Each row of this table is followed by its label. One hidden rule gives the labels. It looks at one to three of the table's principal directions, none of them among the few with the most spread.
[ 11.  -6.   6.   1. -12.  -5. -20.  -7. -10. -21.   4.  -2.  14. -11.   3.
 -14. -20.   4.  17.   4. -18.  -5. -16. -13.  14.  32. -35.  -3.] f
[  6.  52. -22.  31.  20.  -3.  -6.  -1. -33.  -5. -32.  32.   0.  -2. -20.
  -4.  25.  39. -22. -25.   6.  -4.  25.  38. -11. -17.  36.   8.] e
[ 17.  -1.  44.   5.  -2. -31.  17.  -5.   6.  39. -14.  35.  -5.  -1. -28.
  37.  29. -26.  16. -24.  26.  17.  39.  10. -28. -71.  72.  29.] f
[  5.  24.  23.  -3. -32.  23. -16.  -4. -30. -24.   8.  53.  -6.   8.   8.
 -27.   9.   6. -34. -16.   9. -41.   8.  -8. -12. -17.  -8.  12.] f
[-13. -14.   7.   6.   1.  -4.  -9.  13.  18. -16.  -5. -32.  15.   6.  27.
   4. -17.   6.   6.   7. -27.   1.  -5. -23.  27.  11. -28. -11.] f
[ 14.  76. -19. -32.  14.  30. -14.  -6. -57.  56.  16.  20. -84. -14. -15.
  -4.  59. -37.   4.   0.  13. -61.  19.  16. -27. -20.  60.  56.] f
[ -9.  57. -22.   4. -49.  45. -19.   8. -40. -43.  19.  81. -49.  32.  22.
 -39.  34.  12. -47. -19.   9. -43.  -2.   6. -10.   6. -35.  14.] d
[-18. -23. -23.  -8.  32.  -4.   6.   7.  35.  23.   4. -51.  -1.  -7.  11.
  26. -13. -11.  20.  17.  -8.  18. -14.  -9.  12.  15. -10. -10.] f
[ 11.  15. -33. -45. -20.  24. -10.  -5. -23.   5.  30. -31. -52.  -3.  11.
 -38.  -1. -32.  26.  40. -31. -31. -26. -18.  17.  64. -28.  16.] g
[-21. -21.  10.   1. -21.  11.  13.   4.  27.  -5.   7.  26.  -4.  10.   3.
  27.   2. -12.  -7. -12.  27.  17. -14. -12.  -9. -14. -26.  -5.] e
[-14. -27. -14.  -6. -21.   1.  13.   3.  36. -14.  16.   4.  -3.  21.  20.
  -1. -11.  -3. -10.  10.   3.  23. -22. -10.   1.  14. -32. -22.] d
[-16.  -2.  -6.   2. -13.   5.   0.   4.  13.  -7.  -1.   7.  -9.   4.  11.
  12.  -1.   0.  -4.  -5.   5.   5. -19. -11.   4.  12. -33.  -5.] f
[-26. -64. -24.   5.  23.  -8.  14.   4.  73.   6.  12. -39.  32.   0.  10.
  33. -38.   1.  13.   9.  10.  54. -27.  -6.   7.  14. -35. -43.] d
[ -5.  31. -19.  15.  15.   7.   2.  -4.  -9.  10. -27.  16.  -3.  -7. -20.
  16.  19.  25. -14. -16.  16.   3.   9.  21. -11. -18.  31.   3.] i
[ 35.  64. -15.  15.  13.  14. -44.   4. -72.   5.  25.   6. -32.   3.  -2.
 -55.  29.   9.   6.  -2. -22. -48.  40.  41.   4.   1.  45.  16.] h
[-12. -38.  23.  42. -12. -28.   7.  -1.  51. -14. -19.  37.  45.   6. -10.
  47. -13.  20.   3. -36.  27.  60.   0.   3.  -7. -36. -10. -26.] f
[ -4.  36. -12.  24.   4.  -6.  -9.   0.  -7.   6. -12.  58. -19.   2.  -9.
  23.  29.   8. -10. -36.  23.   5.  12.  22. -21. -27.  11.  16.] f
[ -1.  16. -20.   7.  -1.   8.  -1.  -3.  -6.  10.  -5.   8. -16.  -4. -15.
   5.   8.   4.   6. -10.  11.   6.  -1.  17.  -2.   7.   5.   2.] i
[ 15.  53. -32.  28. -25. -12.   2.  -6. -52. -55. -35.  65.  -1.  11. -15.
 -45.  12.  47. -32. -22. -11.   3.   1.  34.  -2.  39. -23.   8.] e
[  4.   0.  -4. -11. -11.   6.   0.   2.  -1.   2.  16. -19. -16.  12.  12.
 -19.   2.  -8.   2.  17. -11.  -7.  -3.  -2.   8.  12.   4.  -7.] d
[ -3.  12.  -6.   1.  11.  16.   2.   6. -19.  -5. -15. -41.   7.  -4.  -4.
 -13.  -1.  20.  -4.  14. -15. -13.   4.   3.  19.  12.  12.  -8.] i
[  3.  17. -47.  11.  46. -24.   5.   2. -12.   6. -18. -35.   2.  -9.  -2.
 -14.  -7.  21.  -1.   7. -20.  12.  -4.  29.   9.  42.   1.  -7.] e
[  6.  16. -12.  -9. -41.  24.   5.  -4. -11.   3.  20.  43. -43.  16. -13.
 -12.  23. -17.   3.  -6.  19.  -2.   3.  12. -12.  -1.   6.  12.] i
[ -6.  14. -12.  36.  21. -12.   9.  -3.  -9. -19. -33.  44.  30.  -8. -25.
  16.   5.  38. -26. -33.  26.  22.   5.  30. -18. -13.  -1.  -3.] g
[-19. -23.  27.  14. -35.  15.  30.   4.  13. -31. -25.  33.  30.  12. -18.
  17.  -4.  17. -23. -19.  27.  22.   1.  -7.  -3. -24. -15.  -9.] i
[-24. -22.  17. -21. -47.  45.   5.  10.  24. -10.  25.   3. -20.  21.  20.
   6.   1. -22.  -6.   8.  11. -14. -12. -36.   8. -11. -29.  -5.] d
[ 19. -28.  73. -15.  -9. -25.  13.   5.  -7.  20.  -7. -71.  18.  -2.   2.
  -3.  -4. -22.  27.  30. -27.  -8.  19. -24.  24. -20.  47.   0.] f
[ -6.  62. -17.  16.  30.  24.   1.   5. -50.   7. -26. -10. -17.  -5. -18.
   3.  50.  36. -29.   5.  11. -24.   9.  32.  -8. -20.  52.   2.] e
[ -8.  42. -24.  22.   6.  28. -42.   2.  -5.  -1.  -2.  17. -12.  -2.  10.
   4.  11.  30.  -9. -21.   0. -22.  10.   7.   6. -16.   8.  -6.] h
[ 16.  -1.  -1. -39.  11.  -9.  -1.   0. -18.  22.  26. -32. -29.  -6.  16.
 -26.  -4. -44.  18.  28. -27. -31.  -3. -14.   3.  29.  -3.  26.] f
[  3.  15.  21.  21. -16.   8.  -2.  -6. -18.  -9. -14.  63.   9.  -4. -28.
  11.  14.  11. -13. -38.  33.  -1.  19.  15. -20. -35.  11.  13.] g
[ 21.  52. -15.  -7. -10.  10. -17.  -4. -31.  27.   9.  42. -57.   4. -14.
  -8.  38. -23.  18. -15.   1. -24.  33.  19. -14. -21.  47.  41.] f
[-18.  39.  -3.  15. -33.  28.  21.  -3. -23. -18. -57.  56.  -5.  -2. -34.
  11.  14.  31. -34. -42.  29.  -5.   8.   7.  -5. -11.  -3.  18.] g
[-18. -22.   6.  38. -38. -14.   2.  -6.  30. -69. -29.  61.  57.  11.   9.
   5. -32.  54. -42. -33.  15.  38. -31.  -9.  -1.  12. -73. -38.] f
[  2. -11. -14.  -2. -35.  -4. -10.  -2.  12. -27.  35.  43. -16.  20.  23.
 -20.  -7. -11.  -4.  -2.   1.  11. -24.  -3.  -6.  29. -56.  -8.] h
[-29.  -6. -13.  -2. -26.  18.   1.   3.  28.  -5.  -5. -14. -16.   2.  16.
  20.  -9.   5.  -2.   0.   7.  10. -39. -22.  18.  30. -50. -20.] f
[ 17.  12.  -1. -32. -17.  16. -13.  -5. -25.   2.  27. -14. -30.   1.  11.
 -35.   4. -24.  11.  28. -22. -36.  -6. -14.   6.  24.  -2.  14.] g
[ -3.  -7. -47.   2.  43. -13.  -7.   2.   8.  -4.  23.  -9.   4.  -3.  15.
 -10. -13.   2.  -3.  10.  -7.  11. -19.  18.  -7.  35. -32. -12.] h
[ 27.   7. -10. -28.  19. -22.   1.  -3. -21.  26.  10. -44. -23.  -8.  -1.
 -23.   3. -30.  36.  34. -37. -12.   9.   0.   9.  25.  29.  23.] f
[ 27.  21.   6.   9.  20.  -9. -12.   4. -37.  22.  10. -25. -10.  -1. -11.
 -26.  14.  -3.  17.   4. -14. -15.  36.  31.   6.  -9.  54.   8.] d
[  10.  -69.   52.  -53.  -24.  -29.   35.    1.   33.   51.   22. -105.  -18.
   -2.   12.    6.  -26.  -73.   60.   50.  -26.   13.  -17.  -45.   31.   28.
    7.   -1.] g
[-14.   8.  -5. -11. -45.  39.   3.  -2. -12. -28.  -9.   8.  -9.   2.  -1.
 -19. -13.  11. -16.  -2.   2. -18. -22. -18.  17.  35. -46.  -4.] g
[ -7. -62.  17. -22.  17. -22. -10.   6.  51.   5.  32. -85.  26.   0.  50.
   3. -41. -19.  21.  46. -35.   9. -33. -43.  26.  26. -34. -35.] h
[ 30.  79. -22.   0.   0.   5. -31. -12. -64.  13.  10.  80. -53.  -5. -13.
 -30.  42.  -7. -13. -29.   9. -47.  26.  34. -33. -11.  32.  48.] f
[-42. -34.  12.  14. -14.  22.  -2.  -3.  42. -25. -31. -21.  48. -19.   7.
  39. -42.  40. -20. -13.  21.  16. -50. -37.  21.  18. -70. -44.] g
[  16.   -1.   52.   38.    9.  -44.   18.    3.   10.   18.  -24.   76.   23.
   14.  -30.   43.   36.   -5.   -2.  -51.   33.   33.   71.   31.  -40. -113.
   89.   28.] e
[  5.  -9.  15. -25.  -6.  10.  -7.  -4.  -5.  15.  24.  -7. -15.  -8.   5.
  -5.  -4. -30.  10.  10.   2. -23.  -8. -17.  -4.   4.  -8.  11.] f
[ 27.   1.  62.  15.   4. -16. -14.   4. -28.  10.  -9. -42.  28.  -4.  -6.
 -16.   1.   9.  13.   4. -20. -19.  40.   3.  18. -36.  62.  -4.] h
[ -7. -29.   6. -21. -37.   5.  21.  -3.   9. -28.  -2. -11.   9.   6.   8.
 -20. -28.  -3.  -8.  17.  -9.   5. -31. -27.  14.  43. -52. -12.] i
[-12. -30.  14.  39. -28. -22.  20.  -3.  37. -33. -32.  49.  46.  11. -16.
  27. -15.  32. -13. -35.  25.  58.  -2.   7.  -5. -19. -20. -25.] i
[  3.  66.  -1.  50.   5.   6. -27.   1. -50. -45. -33.  98.  19.   3. -11.
  -9.  30.  57. -53. -55.  17. -23.  31.  32. -24. -41.   9.  16.] f
[-19.  34.  -1.  17.   1.  29.   3.   6. -13.  10. -19.   0. -17.   1. -13.
  27.  39.  24. -20.  -7.  27.  -6.  -1.  13.  -5. -30.  32.  -8.] e
[  3.  18.   2. -28.  -8.  14. -26.   3.  -7.  27.  34. -19. -51.  -1.  28.
  -3.  16. -37.  19.  18. -14. -37. -10. -23.   6.   7.  -2.  17.] f
[-45. -92.  14. -35. -15.  15.  27.  16.  87.   7.  26. -99.  12.  10.  44.
  33. -47. -33.  19.  46. -10.  29. -53. -64.  37.  32. -67. -44.] e
[-22.  20. -32.  -9. -14.  43. -23.  -2.   5.  -6.  11.  -1. -25.  -2.  21.
  -4.  -5.  13. -19.   2.   6. -25. -34. -16.   8.  29. -42. -15.] f
[  9.  -1.  16. -46. -54.  45. -35.   4. -15.  -6.  66.  -3. -53.  15.  37.
 -38.   1. -54.  24.  30. -25. -57. -11. -45.  16.  22. -37.  19.] h
[  9.  36.  -4.  -3. -20.  20. -18.  -9. -29.   1.  -5.  33. -22.  -8. -11.
 -15.   7.   3.  -3. -19.   5. -28.   8.   4.  -3.   3.   3.  19.] g
[  6.   6.  18.  -9. -31.  12.   8.  -4. -32. -31. -10.  15.   9.   3.  -4.
 -35.  -9.   9. -23.   2.  -6. -23.  -2.  -9.   4.  17. -19.   6.] g
[-17. -43.  27.  27.  -1. -34.  48.  -2.  28. -36. -60.   9.  77.  -1. -21.
  21. -31.  42. -33. -20.  17.  52.  -5.   0.  -1.  -9. -17. -26.] g
[ -3.  30. -10.  25. -38.   4.   7.  -5.  -7. -29. -30.  69.  -3.  17. -11.
  -8.  12.  34. -33. -35.  17.  11.   9.  17. -10. -11.  -2.   0.] e
[-16.  13. -18.  14. -19.  16.   7.   2.   2. -15. -11.  36. -11.   8.  -9.
  12.  12.  14. -13. -19.  21.  14.  -9.   9.  -5.   3. -21.  -3.] i
[ 11.   7.  15.  40.   7. -38.  -1.  -6.   7.  -4. -34.  49.  33.  -3. -20.
  20.   2.  28.  -7. -43.  16.  30.  26.  25. -16. -39.  29.   0.] f
[-45. -68.  72. -29.  12.  36.  16.  21.  49.  20.  17. -85.  30.  -4.  29.
  55. -12. -29.  -4.  34.  14. -17. -17. -66.  14. -50.  -6. -21.] h
[ 10. -46. -18. -49.  41. -13.   6.  -3.  39.  69.  59. -67. -33. -12.   7.
  20.  -5. -75.  60.  46.  -7.  13. -11. -10.  -8.   9.  22.   8.] f
[ 25.  20. -37.  25.  30. -34. -12.  -4. -26. -27.  -5.  23.  20.   1.  -6.
 -35.  -5.  27.  -2.  -4. -24.  13.  13.  38.  -5.  27.  -2.   2.] f
[ 17. -16.  -4. -21. -17.  -4.  -3.   3. -11. -34.  28. -18.   3.  18.  25.
 -52. -16. -11.   5.  39. -43. -12.  -7. -15.  16.  39. -27.  -2.] d
[-14. -33. -29. -46.  19.  -2. -13.  -2.  70.  72.  55. -27. -57.  -6.  33.
  42.  -9. -76.  47.  14.   5.   6. -22. -30.  -9.   2. -13.  13.] f
[  35.  -12.  -31.  -68.   29.  -22.  -10.   -3.  -10.   42.   46. -106.  -45.
  -12.   28.  -46.  -20.  -65.   67.   78.  -77.  -28.  -13.  -25.   30.   78.
    3.   24.] f
[ -1.   7.  14.  28.  22.  -9.  21.   6. -24. -28. -37.  19.  44.   1. -24.
   2.  11.  36. -30. -13.   9.   9.  25.  22. -11. -30.  24.   1.] e
[ -1.   3.  13.  27. -13.  -5.   5.   1.  -5. -24. -18.  40.  22.   6. -15.
   7.   7.  23. -14. -23.  16.  17.  10.  14.  -8. -20.   1.  -5.] i
[ 37.  -6.  20. -31.  24. -32. -12.   2. -15.  39.  30. -57. -22.  -5.  10.
 -16.   7. -53.  57.  40. -48. -18.  26. -11.  10.  -1.  49.  31.] f
[ 20.  12. -14.   9.  20. -24.   0.  -4. -25. -17.  -5.   9.  17.   0.  -4.
 -31.  -3.  17. -11.   4. -16.   1.   9.  23.  -7.  15.   8.   1.] e
[ -7.  -2.   9.  -6.  -2.  17.   3.  11.  -1. -13.  -3. -12.   6.  11.   9.
  -5.   3.   1.  -6.  10. -15. -15.  17. -14.  10. -16.   8.   5.] e
[ 30.  31.   0.  23.  27. -15. -23.   7. -36.  15.  16.  13. -10.   8.  -8.
 -23.  25.  -2.  14. -13. -11. -12.  54.  43.  -7. -32.  61.  18.] d
[-37. -36.   7. -10. -39.  25.  22.   1.  36. -36. -10.  11.  20.   7.  15.
  11. -30.  10. -34.  -4.  18.  10. -42. -37.   6.  21. -74. -24.] f
[ 23.  49.  16.  39.   4.  -2. -11.   2. -63. -34. -27.  59.  23.   6. -25.
 -30.  28.  42. -30. -30.   1. -20.  49.  39. -14. -38.  44.  18.] f
[-10.  46. -25.  52.  32.  21. -32.  -1. -11.  -5. -19.  82.  15. -10. -24.
  24.  18.  45. -29. -66.  41.  -4.  35.  42. -28. -55.  21.   7.] h
Which label does each new row get?
[-14.   0.  -1.  -7. -20.   2.  14.   7.  10.  -7.  -4. -11. -16.  15.  19.
   1.   5.  -2. -13.  11.  -6.   2. -16. -14.   9.  12. -17.  -7.] e
[  4.   3.   7. -10. -23.   7.   7.  -6. -12.  -8.  -6.  12.  -2.   0.  -5.
 -19.  -9.   1. -12.  -3.   3. -11.  -4.  -5.   1.  14. -10.   4.] g
[-25. -44. -19.   0.   0.  10.   1.   0.  43. -42.  18.  26.  35.   5.  20.
  10. -32.   9. -20.   1.  10.  22. -36. -20.  -8.  18. -76. -25.] h
[  0. -66. -20. -30.  29. -23.  18.   9.  40.  -5.  54. -56.  13.  17.  38.
 -21. -30. -34.  10.  54. -27.  23. -24. -12.   3.  37. -34. -24.] d
[ -4. -30. -11. -22.   8.   8.  -6.   6.  26.  16.  49. -33. -21.   7.  21.
   6.  -1. -38.  29.  32.  -8.   5. -14. -13.   3.  10. -13.  -6.] d
[  3.  11.  16.  20.   9.  -5.  19.   2. -25. -10. -18.  39.  16.   0. -28.
   8.  23.  13. -20. -20.  25.   7.  21.  26. -23. -33.  26.  12.] i
[ -2.  14.   8.  10.  21.  -8.  16.   7. -19.   4. -28. -20.   8.  -5. -12.
   8.  15.  13.  -7.   2.  -3.   0.  13.  11.   3. -12.  28.   6.] e
[-28.   1.  35.  21. -31.   3.   1.   2.  35.   2. -30.  74.   2.   1.  -4.
  60.   8.  -1. -13. -61.  41.  12.  10. -21. -15. -59. -12.  17.] f
[  5.  19.   8.  34.  14. -16.  16.   6. -21.   3. -42.  -5.  15.  -3. -34.
  14.  19.  26.   6. -17.   3.  23.  30.  33.   6. -22.  46.   3.] i
[  4. -34.  19. -37. -12.   7.  24.   1.   2.  -2.  11. -55.   6.   4.   7.
 -23. -18. -22.   6.  44. -21. -10. -11. -27.  14.  22.  -4.  -4.] i
[ 19.  -2.   2.  11.  23. -40.   4.  -3.  -6.  22.  -8. -12.   4. -12. -17.
   8.   1.  -8.  29.  -5.  -6.  24.  11.  21.  -1.   5.  23.   7.] g
[  4. -10. -15. -21. -32.  10. -16.  -1.  15. -10.  42.  17. -28.  19.  32.
 -30. -14. -25.   4.   9. -14. -12. -13. -17.   4.  27. -39.  -1.] h
[-39. -23. -32.  46.  37.  -6.   1.  13.  50. -36. -18.  39.  51.   5.   7.
  47. -15.  39. -23. -33.  20.  48.  -5.   9. -10. -20. -47. -23.] h
[ 17. -16.   1. -15.   7. -23.   1.  -1.  16.  30.  22. -23. -17.   3.   5.
   1.   1. -33.  34.  17. -13.  12.   9.   1.   0.  -1.  25.   7.] e
[  28.  -57.   26.  -34.   71.  -50.   35.    3.   -6.   50.    5. -127.   34.
  -25.   -6.  -13.  -21.  -22.   56.   99.  -55.   18.  -13.   -2.   36.   42.
   63.  -30.] i
[-11. -14.  21.  15.  13. -12.  20.  14.   3. -22. -30. -26.  39.   7.   5.
   5.  -6.  22. -14.   5. -16.  10.  14.  -6.  15. -13.   5.  -8.] e
[ 30.  46. -34. -19.  21.   1. -19.  -3. -55.   6.  12. -11. -34.  -7.  -1.
 -49.  13. -11.  15.  20. -39. -40.  17.  16.   5.  35.  18.  33.] f
[-28.  -3.  21.  40.   6.  -2. -22.  -1.  35. -18. -31.  52.  45. -11.   8.
  51. -14.  39. -32. -54.  31.  10.  -5. -14. -11. -45. -29. -15.] f
[ -3.   8.  21.  11.   7.  10.   8.   5. -14.   2.   4.   9.   3.   7.  -8.
  11.  32.   9. -22.   2.  25.  -3.   8.  15. -18. -42.  37.  -6.] d
[-36. -36.  12.  15.   4.   6.  25.  -2.  43.  -9. -38.  -4.  48. -14. -15.
  49. -25.  27. -20. -20.  34.  34. -24. -14.  -1. -12. -29. -27.] g
[ 26. -12.  32.  -7.  16. -32.  15.  -2. -24.   6.   1. -12.  18.  -6. -15.
 -10.   5. -17.  14.  13. -10.   1.  18.   7.  -8. -11.  33.  16.] g
[ 13.   1.  -4.  -4.  48.   1.  -4.  13. -10.  43.  12. -90.  -7.  -3.  -1.
 -12.   5. -10.  31.  29. -27. -11.  36.  19.  23.  -9.  68.  -4.] d
[ 19.  11. -10. -21. -21. -12.   5.  -1. -19.   2.  17. -13. -34.  16.  15.
 -44.   2. -19.   5.  22. -27. -12.  -2.   2.   9.  36.   1.   7.] e
[-12. -31.  29. -43. -12.  18.  -2.  -3.  38.  36.  26. -22. -19.  -7.  21.
  26. -11. -49.  14.  13.   8. -23. -11. -48.  -3. -22.  -3.  11.] f
[ 10. -47.  19. -15.  32. -36.  27.  -2.  32.  38.   8. -42.  16.  -7. -11.
  29.  -4. -34.  33.  23.   1.  35.   7.  -1. -10. -22.  39.   1.] i
[  1. -19.   1.   0.  42. -15.  23.  -2.  20.  34. -14. -36.  19. -10. -23.
  30.   5.  -1.  13.  11.   9.  26.  17.  14. -10. -33.  58.  -4.] i
[-15.  32.  -4.  48. -62.   3. -14.  -7.  -4. -54. -34. 108.   4.  10.  -5.
   8.   1.  48. -36. -66.  32.  18. -19.   9.  -5.  10. -65. -10.] f
[  6. -16. -33. -16.  54. -19.  -3.   1.   3.   8.  32. -17.   3.  -9.  13.
  -8. -10. -22.   9.  22. -12.   1. -12.   8. -14.  26. -20.   6.] f
[-16.   5. -43. -26.  20.  19. -22.  -2.  43.  65.  32. -11. -61. -13.  12.
  42.   4. -47.  39.  -5.  13.  -4. -10. -11.  -5.  -1.  -2.  17.] f
